Some points:
-0.32 -1.07 0.37 -0.26 -0.35 -0.10 -0.98 -1.52 1.36 -1.35 2.12 0.52 -0.73 -0.29 -0.53 0.47 0.03 0.08 1.15 2.25 -1.64 0.52 -0.32 -0.53
-0.07 -0.02 0.73 1.26 -1.97 -0.43 0.54 -0.17 -1.33 0.14 0.33 -0.37 -1.37 0.69 0.73 1.43 -1.25 -2.14 0.30 0.76 0.75 0.63 1.43 0.24
-0.33 -1.42 -0.05 -3.94 0.42 -0.86 0.42 1.05 1.60 -2.04 0.07 -0.77 0.39 1.43 -0.21 0.44 0.46 -1.28 -1.76 0.41 -0.20 -1.28 -1.11 1.61
-0.79 -0.20 -1.20 0.47 0.60 -1.28 1.92 -0.23 0.41 -0.40 0.04 -0.30 -0.54 1.10 0.32 0.08 -0.66 0.99 -1.12 0.34 -0.31 -1.04 1.58 -1.52
0.51 0.53 1.55 0.71 -0.55 -0.32 -0.43 -0.71 -0.06 0.96 0.83 -0.58 -1.27 0.91 -1.19 -0.18 -0.62 0.10 -0.08 0.85 0.72 0.46 -0.36 -1.44
0.95 -0.13 -0.96 -1.31 -0.34 0.40 0.59 1.04 -1.69 1.47 -0.92 -0.21 0.04 0.43 -1.42 0.34 -1.16 1.39 0.97 -1.06 0.12 2.43 -0.04 2.00
-0.21 0.93 2.43 0.80 -0.71 1.64 -0.64 -0.44 -0.25 -0.87 -0.87 -1.64 -1.42 1.17 -0.78 -1.89 -1.42 0.37 0.33 -0.31 -2.36 -1.72 -0.87 -0.43
0.93 -2.20 -0.95 -0.86 -0.02 0.52 -1.10 0.28 -1.46 1.13 -0.91 -0.18 -1.07 -0.25 -0.53 -0.16 -0.28 -0.07 2.23 -0.28 0.30 -1.03 2.05 1.34
0.21 0.46 0.43 -0.09 -0.65 0.84 -0.47 0.27 0.78 -1.24 1.74 -0.25 1.35 0.25 1.00 -0.14 -2.85 -0.77 0.42 0.46 -1.35 -0.31 0.22 -0.62
-0.89 -0.25 -1.08 0.19 -1.10 -0.06 2.17 0.54 0.71 -0.69 -0.36 -0.72 -0.85 0.04 0.30 -0.19 -0.70 -0.29 1.10 -0.25 -0.02 -0.05 1.24 -0.29
2.03 -1.10 0.28 -0.23 0.66 0.59 0.60 -0.64 0.70 0.35 1.15 -0.98 0.40 -0.36 0.61 -1.17 -0.32 -0.72 -0.59 0.68 -0.26 0.00 0.29 -1.21
-0.21 -0.32 -0.48 1.84 -0.28 0.45 -0.61 0.28 1.59 -1.02 0.02 0.46 1.04 -1.31 -1.01 1.29 0.14 1.38 -1.63 -0.66 -0.35 -0.51 -0.24 0.28
-0.32 0.58 -0.21 -0.81 -0.46 0.24 1.61 -0.15 -1.70 0.90 -1.13 0.50 1.36 -0.67 0.48 0.73 1.46 0.49 0.71 0.97 -0.62 -1.74 -2.02 1.09
-0.41 -1.39 -0.50 -0.88 -0.21 -0.54 -0.44 0.68 -2.43 0.98 -2.17 1.51 0.68 1.87 0.40 0.91 0.54 0.51 -0.04 -0.77 0.13 -0.83 -0.31 0.13
-0.16 -0.34 -0.27 0.03 -0.34 0.64 -1.20 -0.43 0.48 -0.42 -0.69 0.18 1.79 -1.17 -1.20 -0.44 0.34 0.81 0.28 0.07 1.50 1.31 2.55 -0.97
0.11 -0.23 4.60 -1.10 -0.47 -0.25 0.51 1.57 -1.53 0.53 -1.11 0.15 0.68 0.37 0.77 1.00 0.83 -0.47 0.87 -1.76 0.53 0.62 0.23 1.03
0.62 -0.31 -0.88 -0.36 -0.82 -1.58 -0.13 -0.27 -2.68 0.51 -0.99 0.68 0.24 0.69 -0.21 0.01 -0.10 0.70 0.70 -0.78 -1.76 1.85 -0.14 0.71
-0.83 -0.74 2.54 0.03 0.86 0.04 0.61 1.06 -1.93 1.33 -0.44 -0.69 -2.49 0.49 -0.67 0.15 -1.06 1.02 0.40 0.06 0.41 0.23 -0.62 1.15
-0.42 1.08 -0.54 1.19 0.95 0.28 -2.34 -0.36 -0.09 -0.61 0.36 -0.44 1.82 -0.65 2.43 0.03 -0.11 1.54 0.30 -0.36 -0.39 -0.11 -0.05 0.98
-1.22 -0.29 -0.08 1.08 0.33 1.17 0.16 -0.01 0.74 1.63 0.25 -0.75 0.34 0.69 -1.70 -0.34 0.46 -1.25 -0.61 -1.44 -0.05 -0.32 -1.23 -0.83
0.22 0.64 0.26 -0.07 -0.32 -0.15 0.25 0.45 -1.20 0.31 -0.19 1.28 -0.13 1.34 -1.52 -1.37 2.41 -2.24 -1.08 1.14 -0.79 -0.55 0.09 0.39
0.32 -0.35 0.08 -1.03 -1.31 -0.16 0.86 0.10 0.09 0.87 2.41 -1.25 -0.79 0.23 0.31 -0.78 0.00 -0.60 -2.35 0.67 0.00 0.20 0.18 -0.87
-0.12 -0.32 -0.68 -1.02 0.52 1.46 1.45 -0.50 -1.97 0.43 0.13 0.54 0.99 -1.63 0.21 1.03 0.87 0.38 -0.08 -1.38 0.20 -4.56 -0.66 0.34
0.57 0.06 -0.93 -0.61 0.76 1.12 0.17 -0.56 0.09 -0.68 1.44 -0.21 -0.61 1.78 1.01 0.37 0.93 -2.21 -0.37 -0.84 -0.07 0.92 1.10 -1.20
0.59 -0.05 -0.79 0.13 -0.44 0.46 -0.19 -0.50 -0.96 -0.16 -1.51 0.08 -0.71 -0.98 0.27 -0.49 -0.10 -0.91 0.95 0.33 0.77 0.15 -1.29 -0.85
0.01 0.54 0.63 0.92 0.16 1.39 0.24 0.90 0.88 -1.17 0.44 1.45 -1.79 -1.00 -1.75 0.91 -0.58 1.19 0.01 -0.50 -1.22 0.80 0.38 -0.34
-1.63 0.21 0.40 0.62 0.02 -0.16 0.22 -3.96 0.38 -0.61 -0.42 -1.24 -0.35 -1.07 1.11 0.26 1.07 -0.95 -1.44 1.05 0.11 1.63 1.33 0.53
0.40 -0.14 0.49 0.48 1.59 -1.19 -1.16 0.47 1.14 -0.55 1.07 0.95 0.61 0.31 -0.53 0.17 -1.14 0.66 -1.25 -0.26 -0.34 1.07 -0.52 -1.07
0.19 0.69 0.23 1.12 1.05 -1.12 -1.86 -0.22 0.58 -1.30 1.69 -0.63 -0.26 0.02 -0.19 -0.91 0.04 -0.56 3.53 -1.82 0.62 -1.34 0.44 0.67
0.85 -0.30 0.48 0.26 0.58 -0.08 0.17 -0.26 1.45 -2.37 0.88 0.64 1.51 -1.30 -0.99 0.55 0.94 0.99 -0.18 -0.12 -1.01 1.19 0.96 0.66
-0.26 -0.19 -0.58 -1.06 -0.49 -0.34 -0.59 0.52 -1.25 1.13 -0.30 1.80 -1.19 -0.72 1.42 -1.29 -0.09 -0.89 -1.89 -0.11 -1.98 0.07 0.42 1.27
-0.26 0.16 -0.38 1.25 -0.25 -0.51 -0.61 1.27 1.57 -0.91 0.62 0.25 3.33 -1.09 -1.34 -0.01 -0.26 0.67 -0.23 -0.64 0.89 0.44 -0.22 0.37
-0.08 -1.04 1.34 0.42 -0.85 -0.31 -0.02 0.26 0.02 0.37 0.34 1.85 -0.77 -0.98 -0.01 -0.93 1.38 1.58 -1.60 0.68 1.32 -2.00 -0.87 -0.26
0.23 1.15 0.12 -1.26 -0.17 -0.25 0.48 -1.97 4.41 1.37 -0.21 1.68 -1.24 0.66 0.63 0.22 0.37 0.12 -0.85 -1.01 1.82 -0.17 0.36 -0.53
0.16 -0.22 1.14 1.98 -0.46 -0.80 1.80 0.06 0.42 -0.52 -0.65 0.31 -1.06 0.49 1.41 0.09 -1.63 -2.13 0.96 -0.33 0.08 1.31 -0.48 0.30
-2.66 0.14 0.05 0.01 0.89 0.87 -1.39 3.71 1.35 -0.37 0.15 0.21 1.55 -2.17 0.74 -0.10 0.91 1.16 0.65 -1.07 -0.58 0.40 0.47 -2.27
1.69 0.61 0.04 1.92 0.38 -0.97 -0.71 1.73 1.72 -0.13 -1.06 -0.75 1.22 -1.43 0.02 1.09 0.95 0.48 -0.82 -1.05 -0.63 -1.11 0.60 -0.77
0.95 0.21 0.82 -0.25 1.12 -1.04 0.47 -0.10 -1.51 -0.09 -1.08 -0.03 -0.37 -1.13 -0.29 0.25 -2.00 -1.38 -0.10 1.18 -0.04 -0.56 2.23 1.23
0.08 -0.25 -0.61 0.17 0.54 0.77 0.40 -0.03 1.15 1.31 0.99 -2.01 0.22 1.07 0.23 -0.78 0.20 -0.42 -0.35 2.77 -0.16 -0.48 0.09 -1.07
There is one direction along which these points spread out most. Take the direction at right angles to it along which they spread out most. Go by this last direction. How far along it is each point below, from 0 to 99? The average is 50, and the first point in the table lies past the average. One standard deviation of the points above along it is 16.
-0.32 0.58 -0.21 -0.81 -0.46 0.24 1.61 -0.15 -1.70 0.90 -1.13 0.50 1.36 -0.67 0.48 0.73 1.46 0.49 0.71 0.97 -0.62 -1.74 -2.02 1.09 30
-0.16 -0.34 -0.27 0.03 -0.34 0.64 -1.20 -0.43 0.48 -0.42 -0.69 0.18 1.79 -1.17 -1.20 -0.44 0.34 0.81 0.28 0.07 1.50 1.31 2.55 -0.97 41
-1.22 -0.29 -0.08 1.08 0.33 1.17 0.16 -0.01 0.74 1.63 0.25 -0.75 0.34 0.69 -1.70 -0.34 0.46 -1.25 -0.61 -1.44 -0.05 -0.32 -1.23 -0.83 52
0.93 -2.20 -0.95 -0.86 -0.02 0.52 -1.10 0.28 -1.46 1.13 -0.91 -0.18 -1.07 -0.25 -0.53 -0.16 -0.28 -0.07 2.23 -0.28 0.30 -1.03 2.05 1.34 39
-0.79 -0.20 -1.20 0.47 0.60 -1.28 1.92 -0.23 0.41 -0.40 0.04 -0.30 -0.54 1.10 0.32 0.08 -0.66 0.99 -1.12 0.34 -0.31 -1.04 1.58 -1.52 62
0.01 0.54 0.63 0.92 0.16 1.39 0.24 0.90 0.88 -1.17 0.44 1.45 -1.79 -1.00 -1.75 0.91 -0.58 1.19 0.01 -0.50 -1.22 0.80 0.38 -0.34 47
-2.66 0.14 0.05 0.01 0.89 0.87 -1.39 3.71 1.35 -0.37 0.15 0.21 1.55 -2.17 0.74 -0.10 0.91 1.16 0.65 -1.07 -0.58 0.40 0.47 -2.27 19
0.32 -0.35 0.08 -1.03 -1.31 -0.16 0.86 0.10 0.09 0.87 2.41 -1.25 -0.79 0.23 0.31 -0.78 0.00 -0.60 -2.35 0.67 0.00 0.20 0.18 -0.87 75
-0.08 -1.04 1.34 0.42 -0.85 -0.31 -0.02 0.26 0.02 0.37 0.34 1.85 -0.77 -0.98 -0.01 -0.93 1.38 1.58 -1.60 0.68 1.32 -2.00 -0.87 -0.26 42
0.40 -0.14 0.49 0.48 1.59 -1.19 -1.16 0.47 1.14 -0.55 1.07 0.95 0.61 0.31 -0.53 0.17 -1.14 0.66 -1.25 -0.26 -0.34 1.07 -0.52 -1.07 51
-0.41 -1.39 -0.50 -0.88 -0.21 -0.54 -0.44 0.68 -2.43 0.98 -2.17 1.51 0.68 1.87 0.40 0.91 0.54 0.51 -0.04 -0.77 0.13 -0.83 -0.31 0.13 28
